Named moves come first, each a turn or a mirror and shown by rows before and after it. Which of them, in which order, take the first row of each pair that follows to the second? Write the first one first, as in the answered first pair.
j_129:
[  6.7  10.8 -43.9  35.4   0.2   3.8 -14.2  -0.7   8.8  -5.0  25.5   9.9
  49.5   3.4 -27.9  11.6  19.1   9.4 -18.4]  ->  [  3.0  15.8 -44.4  35.4  12.9   4.9 -11.6   1.4  13.5  -3.5  35.8  15.6
  42.0   8.4 -23.3   9.0  18.9   1.2 -12.6]
[-10.6  -3.1 -27.7  25.4  24.8  -3.0   3.6 -10.8  -7.4   6.2  -6.4   4.6
  16.3  -1.4 -11.3  -3.4  16.6  -0.5  13.7]  ->  [ -8.1  -7.4 -28.2  25.0  15.7  -1.1   2.3 -11.6 -10.7   5.6 -14.1   0.9
  22.1  -3.2 -15.4  -0.6  15.4   4.0  10.6]
[ -0.1  13.0  -3.9  14.5  10.7 -14.1  -1.5   1.5  -1.4   1.0   8.2  18.2
  -4.6   3.3 -18.1  -4.9  -8.9 -15.7  -5.3]  ->  [  7.0   2.7  -4.8  14.9  -9.9 -12.9  -4.7  -1.8  -7.5  -1.9  -8.9   9.7
   7.0  -5.7 -24.7  -0.9  -8.5  -2.8 -15.8]
[  4.0 -45.0   4.4  30.4 -15.9  10.0  23.5   2.4 -26.0 -27.2   4.5   2.2
  14.3   1.9   1.3 -14.3  16.4 -11.4  -3.3]  ->  [ -0.4 -38.3   4.4  30.9   5.6   7.6  26.3   4.9 -19.8 -25.9  21.2   9.1
   3.6  10.0   8.3 -15.5  16.3 -20.6   5.2]
j_815:
[ 11.9  14.7 -36.2  31.1   0.4  -9.1   7.4   6.2  12.5  -3.4  -1.9  18.1
  39.5  15.2 -14.3  -2.0  16.6  47.5  -4.1]  ->  [  5.3  27.2  -9.8 -32.8  18.1   3.0  -2.1  14.0  30.6   3.6  16.9  22.6
 -21.1  32.7  19.4   3.9  10.0  22.8  31.5]
[  4.5  10.2  31.1 -21.5 -10.8  11.4 -22.8  -5.3   0.2   2.4  -8.7  13.7
 -37.0   6.6   3.7   9.2  -7.1  -2.1  28.5]  ->  [ 10.7  -0.4  15.4  34.0 -23.1  -0.1 -17.6 -10.5 -17.2  -3.8 -25.3  10.0
   2.2 -12.4 -30.5   6.5 -11.3  12.2   1.1]
[ -4.5   0.4  28.3  -5.7   5.7 -20.2 -10.9   0.9  -1.5   5.4  10.5 -24.1
 -40.7 -11.0 -15.3   0.9   3.8  12.6   1.9]  ->  [ -1.0  -6.4   4.4  21.1  -2.6 -24.7  -3.6  -1.6  -7.5   0.6   2.8 -27.2
   1.4 -11.2 -23.5  -2.7  17.3  30.6 -20.2]
[  0.1 -16.8 -10.4  -9.9  -6.6  -0.6   3.6  -9.0  10.8 -11.5  -1.0 -13.3
  -0.8   3.0   4.0  -7.1   2.8  -2.4   4.2]  ->  [ -0.3 -14.6  -2.2  -7.6  -6.3  -1.2   2.1 -10.0   9.1 -10.6  -0.7 -13.4
 -11.4  -1.0  -1.1  -6.4  -4.8  -8.0   7.8]
j_863:
[ 13.0 -15.8   1.0 -19.1 -31.8   5.0  -3.2  -3.6  -8.3 -10.1 -25.3 -19.7
  -5.0  -6.4  16.8  17.6  10.3  23.3  -3.1]  ->  [  6.2  -7.2  18.7  20.4   2.2  -5.3   8.2  -5.9 -14.8 -16.6   0.4 -13.3
 -40.7 -14.7  -7.4   8.8 -18.5 -12.9  12.4]
[-34.0  21.2  28.6   6.7  28.1   5.0  26.3  20.9  -1.9  13.2   2.3  44.7
 -19.5  13.8  24.5 -41.3  -4.3 -17.1  34.7]  ->  [-27.0  13.2   9.6 -30.7  -6.4  13.5  14.0  23.9   3.0  20.8 -23.9  37.7
  14.2  22.4  46.6 -32.9  24.1  21.6  20.2]
[  8.6  14.3   9.6  -6.1   6.8   1.0  -4.3  14.4 -12.2  20.1  -5.2  11.4
 -35.5  -2.6 -14.9   8.6 -32.9  -7.0  -1.2]  ->  [ 13.9   9.3  -1.8 -30.1 -16.1   8.5 -11.4  18.1  -9.5  23.3 -20.6   8.7
 -13.5   4.0  -0.4  13.0 -16.1  18.0 -11.8]
[  4.2  14.4 -15.8 -26.6  40.1  20.5  18.2  17.1 -35.6   4.8  30.4  -4.2
  38.4  26.8  32.4  -8.1   3.7   7.1  -0.3]  ->  [  1.5  15.9 -10.4 -12.0  55.4  16.6  21.3  13.4 -36.8   2.5  38.7  -1.6
  24.0  23.1  24.3 -10.7  -5.1  -6.6   6.4]
j_419:
[ 13.5   6.1 -14.9 -12.4 -10.6  -3.6 -18.0  -4.7  -7.4  27.1   1.2   3.3
  -1.9 -19.6 -24.3   0.8   9.7  10.4  -9.0]  ->  [ 14.0   8.6 -17.9  -2.0  -4.7  -6.0 -15.5  -4.4  -3.5  23.5   5.5   4.2
  -0.6 -18.9 -26.0   0.6   9.4   7.3 -11.2]
[  7.7 -12.5  -3.8   3.2 -20.3  -9.4   4.0  -5.2 -23.1  -2.1 -19.9 -12.7
  36.6  -2.2 -13.5  -1.1  -2.9   4.9 -18.1]  ->  [ 21.4  -1.2  -6.4 -22.9 -17.7  -3.0 -13.3   2.6  12.8  -4.3  -8.9 -25.4
  -0.6   1.8 -15.0  21.4 -20.0  -8.6  -8.4]
[ -3.7   6.8 -18.4 -15.5 -13.3  11.2 -17.4  23.7   1.0 -14.1 -19.5  25.1
  18.3  13.1  -9.0  11.8 -16.9   6.0 -12.5]  ->  [ -2.3   8.9 -25.8  -4.2  -6.0   9.7 -16.9  24.2   4.2 -14.3 -13.2  26.4
  17.3  12.9 -14.6   9.9 -19.1   2.0 -14.0]
[ -5.7  12.1  16.3  -6.3  23.1   8.3   0.8  14.8   8.2  -8.5  21.8   1.3
 -34.4  -2.0   3.0  -6.4 -16.7 -26.0  15.3]  ->  [-22.3  -0.7  21.1  14.3  17.3   3.6  16.6   6.5 -31.3  -5.2   6.7  13.8
   5.0  -6.9   8.8 -28.6   3.6 -11.1   5.9]
Pairs:
Each pair is two moves apart.
[ 16.4  13.9 -16.3   7.9  11.5   1.5 -11.2   4.7  37.0  -0.5  20.4 -13.1
 -20.6  -4.2 -16.8  23.1 -17.8 -13.2   5.0]  ->  [ 18.4  11.8 -10.7 -11.6  -8.6   5.1 -20.9   6.2  34.8   3.1   2.6 -19.6
 -18.4 -11.6 -16.1  28.1 -16.9  -4.5   1.5] : j_863 then j_815
[ -9.5  18.8  -5.7   4.0  23.5  -2.9  23.2  -8.9 -14.9  -7.2  -7.4  29.5
   1.3   5.1  13.3 -26.5 -18.5 -21.0  19.5]  ->  [  1.2   4.6   2.5 -30.9 -21.2   3.3   8.6 -15.2 -19.4  -7.5 -40.1  12.2
   6.2  -5.1  14.0 -13.5 -18.0   2.5  14.9] : j_419 then j_129
[ 17.1 -19.1 -10.1  17.4 -12.5   1.9  16.2  -3.2   5.5 -16.6  -7.0 -15.0
  -0.1   1.3  -2.4  17.6  -6.9  11.0  -9.3]  ->  [ 13.8 -11.2 -19.6   0.5  -5.4   7.3  15.4   3.5  16.0 -12.3   1.5  -6.6
   3.1  18.4  18.9  15.2   7.2  13.4  -4.1] : j_129 then j_863
[  1.4   8.6  49.4 -21.6 -24.5   0.5   0.2  -9.7 -10.4  32.9 -50.7  -1.9
 -25.3  -7.0   9.9   9.9 -22.3  25.1  37.6]  ->  [ -3.5  18.1  42.0 -38.0  -8.4   5.3  -0.9  -2.4   1.3  37.8 -34.9   9.2
 -27.9   9.4  30.6   5.7 -10.0  24.6  42.4] : j_129 then j_863
[-12.8  15.5  -0.8  -0.1  29.1  -6.2   2.6   2.5   6.0  10.2  12.0  14.5
  -6.5  21.0  17.0 -14.2   5.3  -1.2   8.4]  ->  [ -9.6  17.4  21.9   0.6  18.1  -8.7  -6.3  -0.7  -3.3  13.5  -2.1  11.5
 -25.8   1.2  -5.0 -10.5 -17.1  -9.1  12.4] : j_863 then j_815
[ 12.9  20.3  -9.5 -29.2  24.8   0.1   7.2  18.4   7.2  12.6  11.3  19.3
 -22.0   9.3  13.2   0.1   3.8  -0.6  11.6]  ->  [  6.4  13.9  -1.4 -38.7  13.2   3.1  10.0  14.7  -7.4  15.0  -0.3  21.3
 -10.3   6.7  21.8  -6.6  12.8   8.5  10.2] : j_419 then j_419
[ 12.4  -6.8   4.2 -16.9  -0.9   5.0  -5.6  -3.9   5.7   4.2   3.6 -14.5
 -39.7   1.9  -2.1  24.1 -20.0  -6.3 -11.2]  ->  [ -3.2 -12.3 -18.7   2.0  20.1   3.4  17.5  -4.5 -10.3   4.4  16.4   6.3
   2.8  22.8  26.6   0.9  19.0   8.7 -21.8] : j_419 then j_815
[-11.1  13.9   2.7   3.6  10.7   7.3   4.3   0.8   9.7   3.4  26.2  -8.4
 -28.2 -21.4   5.0   2.2 -12.0 -24.9  28.8]  ->  [ -8.6   3.6 -34.6  13.4   6.0   9.0  12.0   1.6  14.4  -0.8  26.0  -4.8
  20.0  -5.0  23.5   0.1  22.7   3.5   7.5] : j_815 then j_815
[ -0.9  23.6  -6.6  27.5 -15.9   5.2 -21.9   2.0 -22.6   0.8 -17.6  27.3
  11.9   8.4 -12.7   5.8 -11.4  -5.4   2.1]  ->  [ -8.0  28.5  -8.2  24.1   5.9   5.2 -14.3   4.6 -15.4  -0.2   4.0  33.2
   1.8  21.6  -0.6   2.3  -6.7 -17.1  11.8] : j_815 then j_863
[-19.9   1.3  20.8 -13.8  28.3 -12.8   7.3  -3.9  18.1 -19.8  31.3   8.1
 -47.6   2.1  11.5 -15.0 -18.7   3.4  -2.5]  ->  [-15.9 -11.0 -21.7  14.2  16.3 -15.0  16.8  -6.1  15.9 -23.5  27.7   8.9
  15.8  10.3  16.7 -19.2  10.4  34.6 -32.7] : j_815 then j_815
[ -4.0   0.0 -10.6 -36.3   4.8   6.6  -1.4  19.1   7.1   9.2  13.0  16.2
  -9.4  21.7  27.9  12.9  25.7  -2.1  14.1]  ->  [ 14.1   5.4 -37.9  16.2  12.2  -2.3  -3.5  20.4  27.9  -3.0  24.0   5.4
  -1.7  10.8 -12.8  25.7   7.5  -8.2  -4.9] : j_129 then j_419
[ -3.0 -25.7   7.0  44.7  17.3 -15.2  20.9 -24.4   7.6  -9.6  11.8 -18.7
 -28.6  -5.4 -14.7 -20.7 -20.6 -23.2  22.5]  ->  [ 10.9 -44.3  -7.6  12.8 -37.7  -7.7   5.2 -27.5   3.1  -5.6 -31.2 -35.9
  15.0 -11.2  -7.0  -8.7   0.9  21.5  -3.3] : j_129 then j_863
[ 18.8 -11.1 -45.4  57.4  -1.5  -1.3   6.3  -0.8 -14.0  -8.3 -15.9   0.6
  61.4  -9.4 -20.9  -4.2   7.8  19.3 -46.8]  ->  [  2.2  10.7 -52.5   5.7  50.6  10.4  15.2  13.6  19.2  -2.3  36.7  23.6
  24.7  38.6  42.4 -11.6  31.8  -5.1 -12.5] : j_815 then j_419
[  9.9 -10.8 -43.7 -36.4  25.0  19.7 -12.7   3.1  31.1 -11.5  14.8 -16.0
 -21.2  19.6  10.3  19.2  12.3 -10.1  -2.8]  ->  [-18.5 -27.8 -30.1  14.0  32.2   8.1  22.2 -11.9 -33.0  -9.3   1.6   7.8
  29.0   9.0   9.0 -20.5  32.9   1.7 -14.8] : j_863 then j_419
[  6.9 -12.2  12.0 -31.7 -15.1   0.2 -15.1 -12.2  -3.3  -8.5   0.9 -15.9
   4.0   1.6   9.9  -4.4  -4.3   1.5  -7.0]  ->  [  8.0 -16.2   6.5 -14.9 -17.3  -3.7 -13.4 -13.5  -7.5 -10.0  -3.4 -16.9
  18.2  -4.4   1.5  -5.3  -4.6   6.1 -14.2] : j_815 then j_815
[  4.1   4.6  -6.8  34.3  -0.2  -9.5   2.4   5.4   4.2   9.0   2.3  -2.6
  11.5  -9.3 -26.5   0.7  -2.0  -6.5 -20.1]  ->  [  7.1   5.5 -18.4  11.4 -10.3  -3.0  -3.3  10.7  12.1  14.5  -4.4  -0.7
  29.3  -0.8  -7.9   3.4  14.7  10.3 -25.0] : j_129 then j_863
[ -3.2  28.1  -4.9  -3.4   6.1 -10.1  -9.9  16.2 -11.0  12.5  -8.4  15.6
  -1.6   3.4  -2.5   2.3  -6.5   4.4  -2.6]  ->  [ -0.8  25.6   0.5   4.0   4.8 -11.5  -9.5  14.5 -14.6   9.6  -9.6  12.9
  -3.3  -2.1 -11.5   1.2 -12.1   2.0  -2.8] : j_129 then j_863
[ -3.9   2.3 -37.5   0.2  11.3   7.2   7.5   8.4  17.8  -3.5  19.3   9.0
  35.1  24.3  30.0  -4.5  37.0  14.3  -9.4]  ->  [-25.9   6.2  12.2  31.2  34.1  -4.8  22.8   0.6 -25.6   0.3  17.6  27.6
   9.4   1.9   9.8 -29.4  10.4 -18.1  10.0] : j_815 then j_419
[-22.3   1.2  37.1 -13.7   0.2   5.7   5.9  -5.9 -35.5   6.9  -6.4  17.9
  -8.0  -4.2   6.9 -23.6   4.7  -2.4  14.4]  ->  [-24.0   4.2  25.3  13.2  14.3   1.1  12.1  -6.3 -35.2   5.1   3.6  23.9
   4.1  -0.6   0.4 -28.2   8.7  -4.8   8.1] : j_815 then j_129
[ 32.4  -8.3 -12.3  10.1 -32.0   0.0 -12.8  -2.6  13.5   1.6 -21.8 -41.6
   2.4 -10.9 -12.8  33.8 -13.7  -6.2 -22.8]  ->  [ 27.4  -1.9  -3.4 -26.5 -22.5   6.6 -16.9   2.5  27.3   5.2 -11.6 -39.8
 -24.8   1.1   9.6  37.2  -9.3 -17.1  -4.4] : j_815 then j_815
[  6.8  -4.1  -5.0 -27.3 -13.5   3.1  -7.3   6.0   9.7  -5.8   3.2  -2.4
  -1.3   1.9   8.2   6.5   6.9  10.7   4.6]  ->  [  1.9   3.9 -13.3  -3.1  14.2  -3.3  -1.2   9.5  18.9  -7.5  24.1   4.4
  -4.8   6.6   1.5   3.7   2.2  -5.5   9.0] : j_419 then j_815
[  2.1 -10.9  19.9 -12.8 -28.1   1.4   1.1   4.3  -9.7  -3.4 -14.8 -10.5
  -9.1  -9.1 -10.3  11.9 -11.0  -0.7   6.0]  ->  [ -1.3  -2.5   9.3 -33.8 -19.4   5.6  -1.9  12.2   2.1   3.2  -5.7  -4.0
  -5.3   9.6  16.0  12.1   6.3   2.9  11.2] : j_129 then j_863
[ -8.0 -17.4  41.4   7.0  20.9  10.7  22.4  -4.8 -20.3   0.3  -5.4  22.7
 -16.3 -15.3  -7.4  -9.3   3.2 -10.8   5.7]  ->  [-10.5 -17.6  17.5 -10.1  22.8  17.4  24.7  -1.5  -8.6   1.1   2.5  26.4
   6.0   7.2  23.6 -10.7  33.2   5.0   1.7] : j_815 then j_815
[-26.2   0.8  20.2  17.4  -4.3   0.1  18.6  -3.8 -23.6   8.5 -11.8  12.1
  18.3 -13.5   1.1 -19.1   4.3  -1.3  12.3]  ->  [ -7.4   9.1  18.7 -34.5 -17.4  11.5  -6.9   4.8  19.0   9.4 -12.5  -5.8
 -18.5  -6.2  11.8   9.7  -5.5  -4.3  21.8] : j_419 then j_863
[-28.2  19.2   0.2   0.3  -6.0  -6.5 -15.9  10.8 -28.6  17.1 -15.1  28.3
  35.7  -1.2   4.0 -17.8  12.8  17.5 -13.6]  ->  [ -3.4  30.6  -0.5   8.7 -12.0  -8.9 -38.6  15.3   6.1  11.7 -13.9   4.9
  -3.2 -18.2 -34.7  10.9 -29.7  -1.4 -10.7] : j_419 then j_815
[ 14.3 -17.5  -9.6  -9.0 -31.1   0.6  -2.0  -7.1   6.8 -10.5 -10.9 -22.3
   4.8 -11.9  -9.3   8.6  -2.7  16.6 -13.1]  ->  [ 16.6 -10.5 -18.6  19.5 -12.9  -2.5   2.3  -5.2  14.9 -14.9   5.3 -20.5
   1.0 -12.4 -23.8  10.3 -11.0   1.8 -14.7] : j_419 then j_863
[ 11.7 -39.8 -41.3  -6.2   9.3  19.4  38.9 -12.3  20.8 -39.4  49.4  -8.6
 -15.3  27.9  41.9   0.6  28.8 -13.1  14.2]  ->  [ 24.4 -59.0   5.3   3.3 -47.0  12.0  20.2 -27.6 -13.5 -44.6  -6.0 -39.5
 -32.1 -27.7 -17.5  13.8 -17.6 -11.8   6.4] : j_815 then j_129
[ -1.0  31.3  13.9 -46.2  18.8   3.7 -22.2  18.7  24.0  30.3   7.4  19.2
 -25.4  13.3  13.5   7.0 -21.5  -5.5  17.6]  ->  [ 15.1  25.3 -21.4  41.1  16.2 -10.8 -15.4  13.3  21.3  16.4   6.8   8.3
  15.8  -8.1 -39.5   9.1 -32.8   1.1 -17.6] : j_129 then j_419
[  3.5 -34.6   7.6  18.8   6.7  -6.4  13.9   1.6 -22.8 -14.0   1.8  -8.6
   9.6 -15.3 -18.4 -12.6  -2.7  11.1   2.1]  ->  [  7.9 -23.9  15.0 -23.2  11.0   1.9   1.9   8.6   3.3  -9.7  13.5 -11.4
 -29.5  -4.6  -1.8   0.5  -9.6  -1.9  20.2] : j_419 then j_129
[ 10.5   8.3 -23.4 -13.6  -2.5   9.9   1.0  -6.2  15.8   0.7  14.8  17.4
  19.7  21.1  23.2   3.9  18.3  24.3  -4.1]  ->  [ 11.1  21.2  11.6 -13.7   7.9   5.9  -8.0  -5.2  16.7   1.4  19.1  15.2
 -35.1   5.4  -2.2   9.5 -18.7  -8.0  17.1] : j_419 then j_815
[ -9.1 -10.3 -24.2  -5.8  -5.3   1.1  -0.8   2.7  10.1 -19.2  -1.1 -28.2
 -22.0  -2.1   2.7   6.4   3.6  26.0  -5.0]  ->  [-15.0  -9.0 -26.3  23.3   5.3  -3.4   9.3   0.7  -0.1 -22.9   4.9 -23.5
 -10.6  -4.1  -7.2  -2.1   3.8  20.9  -8.4] : j_419 then j_863
[-13.7 -20.4  13.8 -32.7   5.4   9.5   8.7 -18.3 -18.4  16.1  -3.8   2.4
  -9.8  16.9  27.4 -12.2  18.4   6.4  12.4]  ->  [  5.2  -8.5 -25.5 -30.3   6.9  11.1  -6.7  -5.6  24.5  13.8   7.1  -6.2
   0.5  29.4  23.0   7.0  19.0  14.0  -2.3] : j_419 then j_863
[  7.5  29.9 -27.9   3.5  18.0  -7.1  -5.1  22.0  29.5   8.7   4.6  18.1
  21.8  17.1   8.3   1.3   5.1  10.5 -20.2]  ->  [  8.7  32.3  -0.8  29.6  14.6 -16.9 -10.2  17.1  13.9   9.0  -4.5  13.4
  -0.7  -9.1 -30.0   4.4 -31.1  -7.6 -16.3] : j_815 then j_815
[  6.9 -17.1 -20.9  12.0  -4.7   1.7   4.1 -10.0   4.8 -13.2   2.0 -11.4
  10.8   6.3  -4.3   2.1   7.1  10.5 -15.3]  ->  [  3.9 -12.2  -3.7  14.1   7.4  -1.4   8.1 -14.0   2.3 -15.8  12.3 -11.2
 -18.5   0.1 -10.5   4.6 -10.5 -10.4  -0.3] : j_419 then j_863
[-17.0   5.5  -5.3  15.8  -3.9  -3.2 -12.9  -4.2  -8.2  12.9  -0.6   3.9
  17.4  -2.5 -16.2   3.4 -11.9  -1.5  -6.4]  ->  [-15.3   9.1 -17.1 -10.6   1.6   3.2 -15.4  -1.4  10.2  16.4   7.4   4.6
  13.5  14.6   6.5   7.8   1.0   3.2  -1.5] : j_815 then j_419
[ -2.8   5.7  -6.8 -24.8  35.2 -12.6  12.2 -19.0   8.4 -11.9  33.9 -29.3
 -17.9  11.3   6.0  -1.6  -6.6 -24.2  19.6]  ->  [-14.3 -14.6  -0.9  -5.5   5.8 -14.5  25.3 -30.9 -38.7 -11.8   0.3 -24.9
  32.6  -3.5   3.1 -20.8  13.6   5.7   0.2] : j_419 then j_129
[ 28.0  -8.6 -23.8   4.7 -26.2  22.2  12.7   8.8  27.8  14.4 -22.5 -44.4
 -17.1 -18.5 -11.5  33.9  -8.2   1.8   7.0]  ->  [  1.3   5.5 -27.4  54.4  34.4  12.6  40.3  11.9  13.3  14.1  16.2  -9.0
  -7.8  -1.7  -4.1   3.0   3.6 -21.7  15.2] : j_419 then j_129
[  9.4  18.7 -12.8  -4.7  15.4   5.7 -12.1  18.5  38.6   2.3  18.0  -4.1
 -29.5  13.0  -7.4  14.2 -16.6 -15.5   8.7]  ->  [ 11.4  -3.9 -20.0  36.6 -15.5  -2.8  -3.3   5.0   2.8  -0.6 -12.9  -8.7
  28.5  -8.0 -29.9   4.5  -9.4  14.8 -22.3] : j_129 then j_419
[  8.7 -21.0  -5.5  23.3  23.8   0.9   8.2 -17.8 -20.3  -0.8  10.7  23.3
  -9.3  11.3  22.4 -13.5 -14.4 -25.3  22.9]  ->  [ 12.3 -18.8  14.0 -19.1   0.9   8.0  -8.8 -13.3 -17.2   7.2 -10.6  16.9
 -25.7   5.5  29.2  -2.7 -20.0 -19.9  29.5] : j_863 then j_815
[ -2.5 -10.6  47.4 -26.8 -17.7 -10.5  21.5 -16.9 -34.7  11.2 -15.9  -7.9
  -0.9 -20.3 -12.5   7.5  -5.2   1.4  15.5]  ->  [ -6.5 -10.3  36.5  12.5  -0.7 -17.9  32.7 -19.0 -43.1   7.5  -6.4   1.2
  17.5 -20.7 -22.9  -4.6  -3.9  -2.3   6.3] : j_419 then j_419
